128 stands for zero in the data rows.
Some points, each followed by its number:
[169,116,110,122,189,94,142,83,168,103,57,193,119,139,114,109,158,152,133,116,142,119,120,149,91,138] 0
[95,178,193,92,129,89,160,142,139,53,163,93,131,111,125,113,136,112,134,187,120,146,63,174,187,83] 1
[119,131,131,75,51,131,151,135,126,129,158,127,130,126,116,145,111,114,131,134,122,147,111,113,143,123] 2
[187,92,77,232,255,214,37,107,111,132,80,144,95,125,156,120,160,191,104,81,173,44,156,183,173,126] 3
[189,155,137,193,163,121,154,86,169,149,42,144,100,157,97,85,189,82,138,153,71,131,93,136,91,119] 4
[141,122,121,197,122,98,176,116,139,107,135,137,118,119,122,123,154,140,112,134,130,143,100,148,140,115] 5
[113,114,143,103,145,142,128,130,131,101,146,125,139,123,142,130,135,140,126,142,130,129,118,145,149,125] 6
[81,129,255,12,93,48,238,125,167,59,122,74,183,88,172,65,157,58,167,191,58,214,75,130,255,76] 7
[105,83,90,164,116,217,83,127,97,158,156,133,139,122,156,155,142,183,131,93,152,105,176,92,156,149] 8
[132,107,118,131,112,135,133,132,131,134,141,120,131,129,147,129,120,126,118,116,132,101,136,124,124,137] 9
[128,137,104,139,131,144,106,136,114,141,123,126,125,130,133,139,115,136,127,121,137,126,140,121,119,130] 10
[120,116,145,120,97,109,170,123,148,126,156,130,143,138,136,122,135,111,123,134,125,152,115,120,120,150] 11
[126,119,110,116,115,137,145,123,143,114,134,150,144,138,160,129,104,124,129,100,114,130,174,105,110,128] 12
[127,127,115,158,137,150,124,130,126,120,136,126,120,124,130,138,134,137,123,113,138,124,128,136,155,117] 13
[140,141,121,147,182,157,55,137,106,131,113,96,120,101,91,138,137,148,134,131,124,75,116,156,169,136] 14
[139,115,108,109,73,105,169,122,156,140,145,150,134,135,168,123,108,126,124,65,127,154,161,103,94,131] 15
[119,140,171,72,156,88,124,128,141,101,108,118,155,128,111,111,130,104,161,179,109,127,102,129,130,115] 16
[147,112,65,176,182,131,152,113,157,106,108,160,110,133,136,121,121,135,108,100,157,115,134,149,130,130] 17
[138,70,150,129,196,172,106,118,144,107,118,146,133,108,163,129,146,146,128,119,121,105,150,122,145,163] 18
[117,115,143,131,113,189,76,154,118,156,163,84,116,109,125,136,139,134,126,105,125,115,113,127,188,172] 19
[151,114,113,138,141,111,127,130,132,144,102,125,126,138,141,124,95,120,123,88,139,137,158,111,88,130] 20
[135,155,99,155,97,119,123,133,115,176,143,126,113,136,119,144,112,138,126,112,136,134,120,108,108,130] 21
[128,171,150,120,112,98,139,135,116,130,145,124,123,136,134,123,104,116,141,153,111,178,125,125,118,100] 22
[139,25,90,123,150,214,61,124,139,140,133,172,120,128,143,148,132,177,95,99,154,90,190,116,137,188] 23
[123,108,150,113,115,154,122,142,128,127,150,138,139,145,150,132,133,142,123,127,127,119,141,125,114,151] 24
[97,108,93,159,118,172,114,150,116,155,176,132,129,124,126,160,134,158,119,111,146,98,131,122,159,149] 25
[96,127,184,106,100,157,103,135,112,124,163,104,142,119,124,134,156,139,141,169,108,120,96,121,165,119] 26
[65,147,203,12,79,112,128,161,120,110,175,91,166,84,124,132,95,100,155,174,93,174,122,110,136,83] 27
[63,99,110,255,44,208,139,203,99,162,255,102,105,100,116,148,222,179,110,103,148,101,80,136,228,143] 28
[151,113,121,149,153,131,158,101,149,92,136,154,136,138,150,119,142,135,132,126,127,126,140,138,136,113] 29
[114,141,118,154,121,82,150,123,136,112,148,154,116,155,134,131,121,123,132,147,130,137,120,124,102,106] 30
[155,163,130,153,137,113,142,108,126,111,118,120,110,123,112,117,104,118,132,120,162,145,119,149,124,85] 31
[117,174,164,142,176,90,128,112,128,88,107,105,95,121,111,120,158,111,144,181,129,126,65,162,162,102] 32
[134,159,119,172,117,114,106,156,104,169,126,114,90,110,108,130,134,139,123,127,121,114,109,124,121,126] 33
[104,118,151,90,102,147,81,157,102,170,151,90,140,122,113,143,110,146,113,118,118,113,128,121,132,142] 34
[108,92,113,34,136,122,119,160,146,115,134,150,162,153,124,131,86,112,126,171,100,112,173,123,82,173] 35
[132,136,129,148,146,127,129,130,121,115,139,120,112,118,128,126,118,139,128,129,140,154,116,147,148,104] 36
[136,167,112,199,101,123,100,116,107,185,111,115,110,133,110,120,125,128,120,128,139,127,134,126,106,125] 37
[135,119,100,56,125,77,175,116,158,93,93,170,160,135,102,128,79,110,134,104,149,156,117,148,106,125] 38
[180,186,122,255,228,92,146,74,135,88,73,145,84,134,125,99,230,129,143,178,125,101,73,190,183,78] 39
[96,133,195,122,114,73,178,81,153,73,134,141,138,113,96,110,190,102,134,208,99,129,54,164,178,115] 40
[155,149,142,138,200,99,154,93,154,90,73,141,131,148,121,99,151,105,141,140,116,114,112,141,96,113] 41
New points follow, each followed by the number of its nearest point above by angle.
[158,84,73,209,221,182,119,107,146,106,118,149,121,130,148,117,192,152,118,103,158,72,140,165,175,115] 3
[162,68,72,223,231,181,114,96,153,88,113,151,106,124,147,112,175,143,119,114,140,72,147,166,173,122] 3
[55,189,138,143,26,182,93,170,96,188,193,91,118,109,93,171,159,108,135,120,125,123,44,98,149,133] 28
[93,83,194,0,73,183,36,182,50,171,182,114,171,101,149,156,84,174,118,130,118,116,171,101,124,166] 34
[99,153,143,118,97,113,128,121,123,143,140,118,104,117,83,126,186,121,130,188,101,94,61,148,162,141] 40
[126,97,142,75,118,123,120,130,128,136,132,140,145,142,146,129,104,129,125,114,114,139,168,108,92,152] 35
[86,150,43,191,0,104,223,165,12,213,201,131,84,124,58,175,113,138,0,79,142,175,69,141,68,154] 21
[127,116,62,169,147,163,134,109,135,119,119,144,131,135,131,140,141,121,127,94,142,104,153,133,133,129] 17
[136,133,116,137,128,126,127,118,129,129,121,144,126,136,125,129,135,133,131,130,138,121,140,126,140,127] 17
[143,144,118,153,122,129,113,129,117,155,122,121,121,130,119,123,134,132,124,117,130,128,121,125,121,128] 37
[88,134,138,83,114,130,118,162,122,123,155,101,143,113,127,108,103,126,135,161,112,130,115,130,149,123] 27
[65,110,102,40,0,139,174,144,129,157,155,158,132,132,76,163,131,103,106,119,123,128,81,93,101,186] 2
[134,133,152,143,134,90,160,104,139,88,126,146,115,132,104,120,174,122,133,166,122,124,88,145,142,121] 40
[155,143,82,245,243,169,82,104,108,134,112,124,121,138,174,134,168,134,135,82,124,93,191,126,137,69] 3
[106,121,160,108,110,152,111,127,117,132,154,113,138,112,134,134,150,128,140,148,112,126,126,119,159,129] 26
[133,116,96,158,146,126,151,116,146,120,114,139,116,137,121,128,138,84,123,109,150,129,118,139,126,124] 17
[143,135,84,195,184,148,118,112,104,129,112,132,131,137,157,132,130,121,138,109,127,110,156,128,125,113] 3
[126,134,165,101,109,97,142,126,140,113,127,119,117,122,79,130,151,111,140,192,112,130,70,161,151,134] 40
[135,120,124,134,123,134,136,132,127,130,141,124,132,120,135,126,128,133,117,150,134,134,134,126,131,120] 28
[136,133,122,151,134,122,130,116,140,132,108,138,119,136,109,124,150,116,130,131,114,120,119,128,121,131] 4
[154,55,82,115,116,172,145,133,160,145,135,161,148,140,168,127,87,120,97,32,177,126,204,106,94,170] 12
[111,136,116,156,62,146,147,129,124,139,102,131,127,143,102,145,179,109,115,115,131,96,108,129,115,186] 28
[139,151,105,178,160,143,114,118,123,125,120,133,126,129,141,136,137,131,131,110,133,113,135,134,130,116] 3
[162,64,239,53,77,184,109,140,98,172,251,127,174,96,168,135,164,155,99,133,87,101,139,82,165,214] 24
[122,158,162,39,87,73,175,145,141,109,127,119,121,134,101,117,78,113,113,123,144,181,103,135,103,107] 38
[153,127,54,234,143,177,80,139,117,144,130,120,63,114,93,153,204,158,93,115,164,65,59,170,200,148] 13
[204,130,75,135,150,121,117,110,157,195,62,158,99,166,99,115,36,80,116,49,158,189,208,104,45,131] 20
[132,132,150,129,145,97,150,98,136,93,120,138,126,139,101,126,166,126,94,158,120,129,88,156,135,115] 40
[140,140,117,166,158,132,105,128,121,144,117,123,111,132,129,128,127,134,126,123,134,123,132,136,131,125] 3
[113,157,121,137,90,121,140,128,111,121,125,130,109,128,104,136,156,118,139,159,124,122,108,125,140,124] 40
[120,205,147,197,152,137,107,131,89,118,114,93,114,111,131,119,143,118,152,167,111,136,109,120,158,71] 32
[138,136,211,122,149,105,133,114,136,90,122,131,120,114,103,112,160,123,125,178,116,115,90,164,163,115] 40
[143,163,154,128,152,88,196,124,133,76,129,112,114,117,110,106,132,131,116,148,137,152,75,186,176,83] 1
[119,164,72,156,105,132,114,140,116,171,117,131,103,114,99,146,115,128,129,98,190,122,114,122,106,134] 21
[183,214,112,255,226,131,128,88,147,120,91,109,95,120,69,99,216,117,126,112,134,36,45,185,171,100] 39
[148,137,73,132,150,128,142,143,134,130,112,126,114,131,123,123,84,119,107,73,179,140,145,151,134,117] 17
[97,142,149,85,132,126,145,126,119,73,149,116,121,113,110,111,137,130,137,153,134,117,108,143,168,104] 1
[128,143,146,156,115,100,146,116,135,113,140,131,118,138,161,129,163,118,128,158,120,126,90,139,142,124] 40
[138,152,128,182,148,130,119,112,132,129,120,120,104,123,106,128,182,125,137,153,120,111,84,155,166,118] 39
[146,132,108,119,139,101,140,105,132,132,97,130,104,135,105,131,111,113,137,131,132,125,134,141,119,161] 0
[150,212,194,135,202,53,114,96,83,60,78,96,61,146,70,124,179,112,160,206,131,135,22,204,151,88] 32
[148,121,152,174,153,109,138,114,141,99,136,130,120,127,140,112,151,136,127,154,127,129,114,140,156,116] 39
[169,103,76,199,220,173,72,94,131,144,91,129,121,128,134,123,134,165,114,88,164,89,155,146,146,130] 3
[111,128,158,70,115,168,97,148,108,133,141,106,147,117,124,141,119,135,143,138,113,125,131,117,148,134] 34
[76,131,109,162,91,142,152,138,116,144,175,100,126,102,130,141,128,126,125,121,138,143,121,130,169,101] 28
[132,198,148,184,170,98,136,107,116,104,110,123,115,133,104,111,145,99,140,157,107,147,82,142,144,75] 32
[100,126,207,83,93,111,148,128,124,104,168,113,151,118,154,117,146,114,135,175,99,142,106,101,122,116] 27
[142,96,214,170,182,60,228,73,225,14,146,160,120,117,132,75,253,116,90,240,103,124,29,201,216,98] 40
[112,132,181,138,117,112,120,138,108,122,152,93,142,98,138,109,173,130,137,178,87,111,100,139,168,105] 26
[140,151,111,148,132,130,136,123,129,127,121,125,118,129,117,129,138,124,131,121,142,140,125,140,134,111] 31
[143,163,167,91,128,92,157,106,126,78,126,124,119,135,129,114,99,107,132,160,146,164,97,148,135,93] 1
[79,155,155,138,164,160,74,151,82,127,156,75,130,110,135,136,120,154,144,169,103,85,109,167,185,119] 14
[134,116,155,142,141,104,156,108,140,90,133,133,124,124,125,113,168,122,128,169,117,125,99,153,155,117] 40
[132,104,37,190,144,180,183,124,177,147,98,146,126,136,160,128,127,138,113,69,174,85,157,128,143,124] 17
[115,145,187,73,118,109,135,136,127,133,131,108,154,131,125,121,103,104,145,136,106,158,119,103,100,125] 27
[143,131,123,177,168,124,141,110,134,123,113,137,109,129,129,120,159,127,125,144,128,123,103,147,155,110] 39
[104,114,110,92,92,138,123,140,129,109,127,126,122,131,102,143,119,123,125,114,134,124,123,118,119,152] 2
[114,130,148,121,129,102,154,115,137,101,140,144,130,121,117,119,159,120,119,160,116,132,102,141,146,119] 40
[161,159,79,133,153,102,118,115,133,138,75,138,135,154,115,129,79,105,120,96,142,147,151,132,61,127] 20
[133,134,58,169,92,155,90,140,112,181,124,128,121,131,113,155,112,131,122,86,149,116,158,99,105,139] 10
[74,126,119,107,0,116,142,160,113,217,166,84,96,121,60,157,176,97,94,179,126,126,42,126,136,197] 2
[130,116,126,191,165,132,169,103,155,72,139,143,106,120,127,121,201,134,115,155,145,112,92,166,200,112] 39
[125,124,149,112,139,113,135,131,113,110,133,117,129,130,133,118,118,123,131,141,124,139,124,142,134,116] 1
[120,80,155,109,104,147,146,134,139,125,162,138,151,128,146,134,155,134,116,131,128,123,146,112,132,145] 24
[165,79,20,194,210,132,169,93,177,90,86,177,109,142,122,124,124,142,111,86,190,93,132,172,137,131] 17
[112,131,130,105,97,124,134,144,123,137,141,115,129,127,124,141,113,129,125,124,130,135,128,124,113,133] 2
[147,103,128,144,173,116,148,102,159,74,115,160,123,138,155,113,136,114,127,112,124,127,146,130,129,108] 29
[130,130,110,154,114,148,100,127,121,154,125,137,120,130,115,138,148,140,128,128,139,112,123,128,137,147] 25
[129,106,126,105,93,135,139,136,134,150,150,142,145,136,159,119,104,123,125,93,124,144,162,103,99,142] 15
[125,119,129,139,99,96,155,107,149,119,128,156,116,146,106,113,161,125,128,161,116,139,109,126,117,139] 40
[120,176,138,144,79,118,120,138,107,161,147,99,117,113,103,132,121,131,133,152,128,150,101,126,134,118] 33
[126,84,164,124,132,100,154,100,147,90,128,167,127,129,111,122,220,145,119,190,66,98,94,136,169,134] 40
[126,147,163,99,94,86,155,119,133,113,133,129,128,127,123,123,125,103,134,155,114,157,116,120,112,111] 22
[87,137,183,53,70,113,149,151,123,96,165,105,157,100,130,125,97,108,135,162,95,163,120,118,136,106] 27
[128,142,51,225,127,149,138,105,131,186,121,146,85,142,116,151,152,168,119,75,165,106,123,141,149,120] 13
[79,242,103,151,0,60,169,147,83,169,162,96,96,136,96,133,56,83,129,135,127,223,69,134,114,51] 22
[84,132,128,101,79,130,152,134,124,125,151,121,134,124,121,147,128,128,132,123,122,142,118,121,137,123] 2
[177,114,128,111,92,63,159,127,168,171,73,140,127,156,117,97,160,89,137,166,97,135,91,143,98,164] 4
[137,139,143,163,150,133,114,125,117,134,133,122,132,126,143,117,124,139,127,117,120,135,137,119,124,113] 3
